The same turns and mirrors carry the whole set onto itself, and each row onto the other rows of its family. Which rows share a family with each named row? Give them in list order.
These 28 rows form 7 families of 4 rows each.
j_698: [-16.2  -0.6  20.4  19.0  12.4   2.0  16.0  -1.6 -16.5 -17.6 -31.4  28.9
  14.6  -8.2  -2.3   1.4  13.0   0.2]
j_145: [ 13.9   4.9  -1.6  29.2  12.7 -13.2   2.2   6.0 -33.6  -7.2 -12.3  17.0
   2.4  -8.6 -12.0  -4.1  19.5   4.6]
j_154: [ -4.1   8.1   3.8  16.3   1.3   9.6  -5.3   1.2 -16.9 -10.8  -4.3  13.9
   8.2  -1.6  -0.3  13.2  -7.9  -1.9]
j_670: [ 11.1  -3.5   7.4  26.0   9.3 -13.2   3.5   2.5 -31.4   2.2 -17.1  14.2
  11.4  -6.9  -2.5   1.1  24.5   0.1]
j_34: [ -4.2   3.4   0.2  15.8   1.9  11.9   0.5   5.2 -14.3 -21.7 -15.5  15.1
   8.6 -13.3  -0.3   9.2 -13.0  -2.1]
j_921: [-10.9   3.5  -0.4  18.3   0.4  -5.3   4.3  21.9 -26.2 -14.6  -7.7  35.5
  11.0 -15.6 -16.9  16.8  20.7   9.5]
j_59: [-12.9   2.2  10.5   8.8  -0.1   3.6  12.3  -3.1 -24.9  -3.9 -38.5  21.4
  -0.9  -6.0  -1.8   6.6  -1.9   1.8]
j_15: [-17.6   0.2   8.8   6.4  12.7   0.1  14.2  -0.9 -22.6  -9.2 -36.6  29.3
   1.2  -2.4  -9.5   6.5  -0.5   4.5]
j_711: [ -6.5  10.9  -3.1  21.0   5.7  -1.8  17.9  21.7 -32.2 -20.6 -15.0  34.9
  10.7 -12.4 -10.8  17.5  21.4   0.6]
j_451: [  0.9   6.2   5.3  14.1   5.9   1.2   9.3  24.4 -28.6 -10.3  -9.7  41.8
  11.8 -14.6 -10.5  15.5  18.2   1.7]
j_418: [ -4.5   7.6   2.4  18.6   3.0  -0.4  10.7  13.6 -29.4 -18.8  -4.4  39.4
  19.2  -8.6 -26.5   8.9  14.3  -0.7]
j_734: [ -7.4  10.2  -9.1  16.7  10.9  -0.5   4.6  27.9 -29.6 -12.4 -12.3  37.7
  12.9  -8.8  -9.7   8.0  18.2  -0.7]
j_981: [ -1.9   8.3   1.3  14.5   2.1   8.5   6.1  -2.7  -9.2 -27.8 -11.6  14.8
   6.6  -8.8  -2.3  13.6  -2.2  -7.2]
j_230: [ -1.8   5.6   2.9  19.4   4.4   1.4  -4.2   3.3 -11.4 -18.7 -14.0  10.9
  13.6 -11.8  -4.4  17.9  -6.2  -7.5]
j_899: [  4.3   7.9   2.1  27.9   5.4 -15.3  -1.3  -4.0 -29.5   1.3 -13.1  14.8
   7.3 -10.6 -13.1  -4.9  21.2   4.6]
j_580: [  0.2  -2.2  -1.8  10.8  -1.1   2.6 -11.1   4.4 -16.9 -12.7 -15.1  13.3
  17.3   0.2 -11.2  14.4  -5.0   3.2]
j_506: [  9.6  -1.1  -0.5  17.0  15.6 -17.7   4.7  -1.2 -34.1  -5.4 -13.8  17.4
   8.3 -13.8 -13.1  -7.2  17.7   8.5]
j_139: [ 10.9   2.9   0.8  16.8   0.3 -19.1   3.4   3.9 -34.0  -4.8  -8.9  13.8
   4.0 -11.3 -15.0  -1.6  19.7   2.2]
j_123: [  9.4   7.8  10.2  20.2  10.9 -11.3  -7.8   3.4 -29.9   3.3 -20.6  22.8
  11.5  -5.6   0.1  -5.6  16.3   7.7]
j_220: [ -0.4  11.7  -1.4  22.9   3.5   0.6   9.8  23.1 -32.4 -13.3 -17.5  38.0
   6.4 -15.3  -4.8  10.1  26.2   3.2]
j_625: [-14.2  -5.3  13.9  10.6   1.3   6.3  18.3  -4.6 -19.4  -5.9 -32.6  27.4
   3.3  -1.7  -5.1   3.5  10.0   7.0]
j_885: [-10.7   3.3  14.5  13.5   4.5  -0.1  18.5 -11.3 -17.8  -7.1 -32.3  36.2
   9.1 -10.9  -5.8  10.3   6.0  -0.6]
j_913: [ -1.3  14.1  -8.4  11.5  -2.6   3.3   2.1  -0.7 -15.4 -20.2  -9.8  12.2
  10.7  -3.2  -4.1  16.9  -3.8  -4.2]
j_682: [ -3.9   6.7  -4.0  12.2  -1.0  -6.3   9.4  26.4 -30.3  -9.6 -12.8  40.6
  11.0 -16.1 -11.7   2.9  21.5   2.0]
j_481: [ -9.9   0.7   8.6   9.5   4.2  -1.2  17.0  -6.8 -13.8 -10.4 -36.5  25.3
  -0.8   0.7  -6.9   2.8   2.4  -2.5]
j_354: [ -0.3   4.3  -6.1  11.8   9.3   8.9   0.1  -2.2 -11.7 -20.2 -11.9  13.6
  15.7  -9.6   1.7   5.6  -4.1  -6.6]
j_326: [-12.2   5.9  14.6  11.5   7.0   0.7  23.6  -4.7 -28.4  -7.1 -34.7  25.9
   2.2  -7.9   4.3   4.4   5.2   5.8]
j_465: [  7.9   4.2  -0.8  16.2   1.6 -18.1   1.9   1.3 -32.5  -2.0 -14.0   7.9
   5.3  -8.8  -1.2  -2.7  19.8   8.4]

The rest of the family of j_921: j_154, j_670, j_885
The rest of the family of j_451: j_230, j_899, j_625
The rest of the family of j_220: j_59, j_981, j_139
The rest of the family of j_354: j_15, j_734, j_506
The rest of the family of j_682: j_145, j_34, j_481

